(in the rows, 128 means zero)
The same turns and mirrors carry the whole set onto itself and the rows of a family onto each other. Which other rows belong to the same family as each row named below? List them in the order they appear above.
These 32 rows form 4 families of 8 rows each.
vona: [126 117 146 109 106 151 113  93 106 102 118 152]
vep: [152 126 130 132 110 130  91 101 123 116  93 154]
bag: [133 136 137 113 106 158 134 111  83 117  88 125]
bim: [131 121 139 117 102 158 121  89 125 100 106 142]
fal: [115 100 121 128 142 122 110 102 119 123 113 150]
Bage: [150 127 127 142 106 135  94 103 118 116 104 164]
givuf: [144 151 126 136 120 146 104 133  89 145 102 145]
Dipo: [105 108 145 123 125 150 107 134 106 121 125 122]
dus: [132 143 121 108 106 165 124 121  86 130  98 125]
Zefif: [142 118 135 137 107 139 131 135 116 142 105 101]
dorim: [146 109 117 151 121 119 126 106 116 152  97 134]
vere: [120 116 158 116 108 144 109  90 103 107 110 144]
tatup: [110 109 123 121 151 134 110 114 119 123 114 147]
nak: [130 134 134 106  98 165 126 124  85 125 107 121]
rav: [129 125 146 107 110 160 129  89 107 108 113 148]
zarur: [140 126 152 142 115 132 123 131 120 132 102 104]
vatef: [112 114 123 116 133 145 108 133 123 107  97 113]
pitav: [141 111 137 140 103 158 138 137 123 142 113 114]
Zupez: [120 130 138 107  95 163 132 126  92 140 113 133]
molo: [158 105 115 143 121 134 129 105 121 143  88 137]
Muri: [108 104 140 112 128 142 115 130 117 112 121 112]
Zapa: [142 118 135 145 128 126 138 102 117 156 111 140]
bir: [114 109 103 121 139 141 122 102 125 133 107 151]
beze: [144 132 133 141 109 146  95 111 131 122 122 161]
zomu: [116 114 138 116 127 145 115 133 133 119 115 109]
maf: [132 119 123 151 135 124 134  99 113 145  91 142]
kem: [148 154 121 141 107 145  99 133 106 129  93 145]
sib: [140 119 139 143 112 138 137 118 128 140 100 103]
rilat: [119 100 122 127 145 130  97  95  99 120 101 143]
gipuz: [144 131 144 141 107 141 100 101 124 110 108 165]
Diban: [150 135 112 122  97 148 115 136 110 145  92 146]
Sufuz: [157 145 117 140  97 146 108 130  98 139  95 141]

Which other rows belong to the same family as Zapa? bag, bim, givuf, zarur, vatef, bir, beze
Which other rows belong to the same family as Dipo? vep, vere, pitav, Zupez, molo, rilat, Diban
Which other rows belong to the same family as Bage? vona, fal, Zefif, dorim, nak, Muri, Sufuz

The same turns and mirrors carry the whole set onto itself and the rows of a family onto each other. Which other rows belong to the same family as each row named below? List them in the order they appear above.
These 32 rows form 4 families of 8 rows each.
Sosu: [135 120 107 144 111 139 146 109 136 127 137 112 139 116]
Gel: [137 125 110 152 108 135 155 123 136 120 132 119 133 124]
nok: [141 126 131 138 152 148 135 109 117 167 143 132 125 115]
demuz: [ 89 132 128 127 132 132 138  98 123 143 131 107 111 133]
lep: [108 123 144 133 154 119  98 113 110 153 123 143 115 135]
ravo: [124 106 135 128 116 133  98 121 132 161 126 111 125 132]
Zun: [117 136 113 159 146 132 150 115 102 111 132 148 122 128]
rar: [ 89 121 125 138 133 124 139  98 118 153 122 105 109 125]
dag: [111 119  98 138 114 107 114 113 120 121 115 122 136 143]
Tiret: [130 123 149 152 147 160 130 121 112 154 141 134 114 116]
tavu: [109 141 114 158 146 126 144 110 104 123 122 149 106 119]
duvug: [153 124 124 149 129 136 108 137 117 120 140 150 137 133]
kogu: [122 134 119 166 142 130 149 106  99 122 127 148 114 122]
gupo: [110 127 108 139 114 105 109 127 124 117 118 137 125 151]
zofip: [135 110 138 127 115 130 105 129 140 153 132 114 142 138]
zifar: [133 124 145 144 150 151 142 111 123 156 136 125 122 105]
nikot: [125 138 115 168 146 129 139 106 109 121 122 138  98 127]
Vok: [102 122 119 151 112 111 111 126 117 104 118 126 124 144]
Zugav: [107 133 106 142 110 111 115 121 112 113 113 125 130 145]
zoge: [138 124 112 140  98 141 146 118 125 126 131 117 124 114]
gol: [120 112 130 120 120 132  97 130 135 151 131 109 136 134]
tima: [154 114 120 159 132 126 108 139 112 131 129 151 137 123]
Vufa: [142 109 113 152 117 143 146 118 141 124 140 113 132 126]
Bemap: [136 112 144 144 152 151 132 114 122 160 147 132 118 112]
fad: [ 95 111 133 139 131 126 152  98 113 142 116 108 118 124]
Vove: [103 122 137 146 166 116 100 119 111 146 128 142 125 143]
banos: [149 129 130 162 133 136 107 133 122 130 136 159 133 126]
Dalil: [144 132 114 147 132 140  94 136 123 130 138 151 131 137]
gaz: [117 108 136 118 115 128 108 131 126 152 139 120 149 131]
guv: [101 132 133 134 147 123 102 118  92 146 114 147 119 135]
vuni: [107 128 141 142 154 122  99 126 101 147 123 146 110 142]
Vuv: [ 94 120 126 123 131 119 143 104 123 143 118 105 115 131]

Which other rows belong to the same family as lep? Gel, tavu, gupo, zofip, zifar, banos, Vuv
Which other rows belong to the same family as Sosu? rar, duvug, kogu, Zugav, gol, Bemap, vuni

The same turns and mirrors carry the whole set onto itself and the rows of a family onto each other. Which other rows belong to the same family as each row named below? List them in the order they appear above.
These 33 rows form 11 families of 3 rows each.
Gimi: [125 141 135 109  95 138 141 128 158 139 132 110 131  98 139 123 111 139
 126 130 123 117 111 127 130 169 141 160 127 151 116 152 149 136 110 111
 154 140 133 136 124 117 107 125 124 141]
fede: [126 151 157 104 102 142 124 138 143 124 140  87 131 103 147 110 115 136
 124 129 128 110 126 129 143 143 126 127 105 134 144 163 155 126 121 142
 139 126 112 129 133 119 126 106 132 109]
Gopok: [113 134 117 117 115 148 118 111 138 120 118 163 109 128 135  93 117 116
 127 140 109 131 132 117 146 127 128 114 117 145 106 110 108 110 132 126
 131 128 133 151 152 128 129 145 128 118]
vun: [133 141 135 119 128 145 138 106 121 132  77 119 115 137 149 100 138 127
 137 129 117 134 123 125 128 130 161 115 114 143 104  93 117 133 141 117
 136 129 104 120 150 135 119 126 126 154]
Tuzab: [127 124 129 117 125 140 155 139 146 102 122 107 106  91 137 127 105 127
 133 126 121  90 129 109 141 158 117 153 110 144 126 121 162 138 133 129
 136 124 127 112 150 123 116 121 135 100]
Gimep: [154 158 131 124 114 128 151 135 161 127 133 125 136 115 144 131 124 129
 146 132 134 114 154 109 144 148 135 143 109 146 145 119 166 123 137 121
 148 113 118 118 161 120 118 131 126 120]
rade: [139 144 134 113 100 124 123 119 142 116 130 112 132 101 118 138 119 112
 112 124 114 124 122 122 147 149 137 135 127 159 148 146 152 138 109 128
 137 118 147 111 139 110 142 108 146 132]
tanat: [135 115 130 128 155 125 148 147 134 126 138 101 116 141 142 118 139 153
 125 146 140 111 135 140 122 147 108 127 130 124  95 129 112 143 134 121
  97 142 136 171 146 128 122 137 123 130]
siza: [120 129 133 124 135 138 123 118 126 131 123 139 100 136 126  87 125 113
 140 122  94 121 114 137 138 120 134 101 138 137  89 111 148 140 133  99
 118 139 120 142 142 129 127 134 114 164]
Bam: [122 126 139 114 112 150 124 117 138 129 130 119 125 126 148  60 114 132
 138 135 107 134 106 134 145 125 143 102  97 141 136 122 139 121 140 143
 117 154 111 136 136 137 113 120 120 127]
sagu: [150 164 153 120 119 145 144 139 139 109  98 114 112 133 152 149 105 119
 124 118 128 107 151 118 138 142 146 142 111 141 108 141 142 145 124 110
 147 103 112 132 133 116 132 124 123 120]
tanep: [132 139  99 132 114 152 122 125 138 137  91 128  95 141 136 105 110 109
 149 136 127 148 105 131 142 125 139 117 113 159 105 106 141 127 140 117
 115 125 128 123 154 141 105 114 118 140]
pumem: [131 126 114 134 116 140 144 144 131 140 148 104 127 133 132 113 108 159
 113 122 137 130 108 128 112 168 121 127 140 148  98 153 112 132 111 114
 109 141 137 167 114 109 126 128 126 142]
perik: [123  99 104 132 138 145 147 124 124 117 124 113  96 115 127  88 124 137
 140 127 117 113 115 129 134 138 141 115 104 147 113  81 128 134 132 123
 116 153 122 107 151 130 125 121 133 122]
Siro: [132 128 137 148 127 135 123 135 132 125 148  86 133 135 149  97 122 156
 124 125 140 134 106 130 132 151 110 103 108 126 122 155 108 126 131 146
  92 138 119 153 131 124 133 108 121 118]
Vifab: [127 107 117 103 124 149 125 121 136 104 121 137 119 124 132  90 133 100
 129 136 124 116 105 155 134 122 141 122 107 139 100 111 130 143 137 110
 132 133 130 142 169 130 111 123 136 134]
reva: [131 104 115 143 139 130 154 146 119 110 134  98 108 117 123 121 116 149
 109 117 138 112 119 108 106 163 101 121 129 143 112 126 115 125 126 135
 101 123 127 144 158 122 134 109 142 115]
zari: [124 121 117 124 110 130 135 134 128 118 116 141 121 135 131  82 127 118
 144 131  97 130 118 140 156 128 135 107 125 157 124 100 141 119 116 134
 111 130 159 145 135 134 126 139 128 146]
Kitav: [147 127 145 103 141 126 134 122 160 122 143 101 124 112 133 141 120 120
 105 143 141 107 136 124 132 149 143 153 116 139 121 153 143 161 138 117
 141 138 116 126 150 115 120 110 146 126]
fir: [118 154 135 109 116 134 109 107 147 126 134 124 118 104 125 140 123 124
 111 140 124 123 146 101 144 144 129 143 120 141 122 142 118 125 127 131
 162 126 123 116 146 105 142 122 146 118]
veza: [131 110 112 137 115 137 110 126 131 106 117 134 126 121 141  97 125 126
 144 123 105 132 139 156 132 126 163 117 127 142 122 102 149 114 137 103
 108 134 114 125 144 120 112 113 103 128]
Podi: [117 126 104 116 109 149 128 111 132 144 132 125 128 121 132  90 117 133
 133 140 113 132  92 145 133 142 143 120 120 160 100 112 133 131 118 100
 124 162 125 142 116 126 114 134 116 150]
fabe: [132 150 155 114 119 133 120 114 153 130 129 116 105 106 127 136 120 109
 129 114 114 113 119 124 134 143 131 142 138 129 105 155 165 154 134  99
 145 122 121 116 144 110 130 112 127 153]
Piveg: [136 133  96 140 126 126 125 119 123 129 132 132 142 137 144  97 138 122
 134 137 132 136 114 122 144 121 135 111 101 157 116  76 126 116 147 123
 122 136 104 121 151 128 123 119 134 143]
timag: [142 127 130 154 138 108 143 134 133 134 136  94 125 137 136 129 132 156
 119 132 125 141 129 119 143 163 116 120 141 142 130 133 116 135 125 144
  90 141 157 137 121 117 147 121 136 147]
roput: [151 144 111 135 120 136 143 144 122 122 139 114 131 140 144 131 136 153
 116 118 155 126 131 112 117 141  97 117 125 141 121 133 121 112 141 133
  95  96 130 150 153 108 137 123 142 128]
ramif: [121 142 131 155 137 128 126 130 145 131 136 122 113 135 145 131 131 152
 125 141 130 134 149 104 147 156 111 127 124 122 102 135  84 123 133 140
 123 133 138 148 132 115 145 141 126 124]
Kifi: [147 142 131 135 140 140 136 105 116 131  98 105 119 142 132 142 120 143
 110 127 139 130 122 120 107 145 110 105 127 137 104 133 108 133 131 110
  86 111 111 156 145 125 140 128 118 133]
Lol: [145 132 141 114 111 134 116 125 149 111 116 110 134  96 146 138 114 137
 121 121 124 120 148 131 126 149 138 160 138 140 139 145 165 120 155 118
 111 117 124 114 129 110 111 103 129 126]
did: [132 113 129 153 139 115 119 152 110 116 123 100 138 132 148 121 125 155
 116 122 126 134 144 132 115 145 127 127 155 136 109 128 126 106 142 128
  86 130 119 151 130 116 119 103 123 135]
Kifo: [146 159 133 111 118 131 129 141 142 153 107 103 102 121 130 147 104 122
 123 138 136 129 139 105 130 142 136 145 128 163 129 149 162 127 130 123
 142 120 115 117 153 124 108 105 138 134]
Gevi: [135 134 149 148 146 120 133 136 135 138 140 108 102 139 137 128 124 145
 122 115 124 128 121 114 120 150 110 122 157 122  87 154 128 146 144 117
 106 133 128 151 128 114 139 121 126 159]
Fek: [136 145 110 154 131 128 129 160 116 150 114  85  96 150 134 140 127 153
 136 133 150 139 131 130 122 145 109 112 135 138 105 139 122 123 118 125
  98 119 131 144 146 126 124 120 121 135]

Which other rows belong to the same family as ramif? Gopok, fir
Which other rows belong to the same family as rade? zari, timag
Which other rows belong to the same family as roput? Gimep, Piveg
Which other rows belong to the same family as reva? Tuzab, perik
Which other rows belong to the same family as tanep? Kifo, Fek
Which other rows belong to the same family as Podi? Gimi, pumem
Which other rows belong to the same family as siza? fabe, Gevi

The same turns and mirrors carry the whole set onto itself and the rows of a family onto each other. Which other rows belong to the same family as each row named below? List them in the order they appear above.
These 18 rows form 3 families of 6 rows each.
fuba: [153 121 141 114 119 138 116 156 129 150 137 123 115 101 134 144 135 125
 157 121 126 159 157 115 138 115 143]
masav: [109 101 116 130 101 138 109 120 139 134 148 138 135 142 139 121 136 159
 125 105 150 135 122  93 118 129 138]
belu: [105  95 117 124 106 150 112 128 148 127 129 136 134 136 147 121 140 157
 130 122 151 133 122 100 119 118 131]
bufiv: [135 109 108 134 111  96 123 131 111 146 129 120 127 118 103 125 146 114
 162 125 138 147 141 123 103 136 122]
Bakul: [118 113 122  96 133 127 123 128 121 130 137 139 118 118 144 121 125 151
 111 115 110 125 142 133 152 149 130]
Rako: [121 138 122 160 148  96 128 152 137 137 112 101 108 145 123 110 150 161
 138 125 134 133 139 119 126 120 147]
kifir: [117 103 120 122 101 127 115 114 158 134 139 140 149 145 154 123 125 164
 137 125 135 130 126  96 130 126 131]
bak: [141 124 113 126 132 101 125 129 150 135 116 118 102 138 141 132 105 169
 139 125 120 116 128  90  86 116 141]
rimu: [129 124 127 132 111  82 136 132 107 142 126 130 118 110 119 129 161 122
 156 126 141 148 148 127 109 123 134]
gafos: [126 142 133 146 143  95 112 151 147 139 115 108 125 156 112 114 136 142
 134 123 124 121 140 121 125 125 162]
lufib: [151 127 129 107 112 131 140 161 127 142 145 120 121 114 131 141 141 149
 163 135 118 166 163 111 137 122 141]
Zap: [118 111 122  94 129 127 127 131 135 126 122 143 120  99 146 120 128 147
 120 112 120 110 143 123 150 145 131]
mumo: [140 136 123 130 148 115 127 134 148 136 120 129 115 129 135 145 118 173
 131 122 126 128 145  85  76 128 137]
Nuz: [146 132 126 139 137 102 129 133 154 124 128 126 111 136 133 153 127 168
 134 111 117 119 134  93  80 127 137]
kef: [144 116 138 103 117 134 133 156 142 158 142 123 109 105 121 141 142 151
 164 129 119 164 160 110 129 128 132]
dapa: [120 143 120 141 151  93 109 154 136 145 107 111 123 156 113 112 135 150
 132 117 123 127 157 115 131 119 143]
Kizo: [124 100 122 114 140 133 118 140 126 113 141 155 124 110 146 133 118 147
 133 111 117 122 143 126 151 143 130]
lur: [129 122  94 126 118  95 128 130 105 138 131 120 122 120 119 132 145 115
 170 121 137 153 141 127 112 123 130]

Which other rows belong to the same family as gafos? belu, lufib, Zap, Nuz, lur
Which other rows belong to the same family as mumo? masav, bufiv, Bakul, kef, dapa

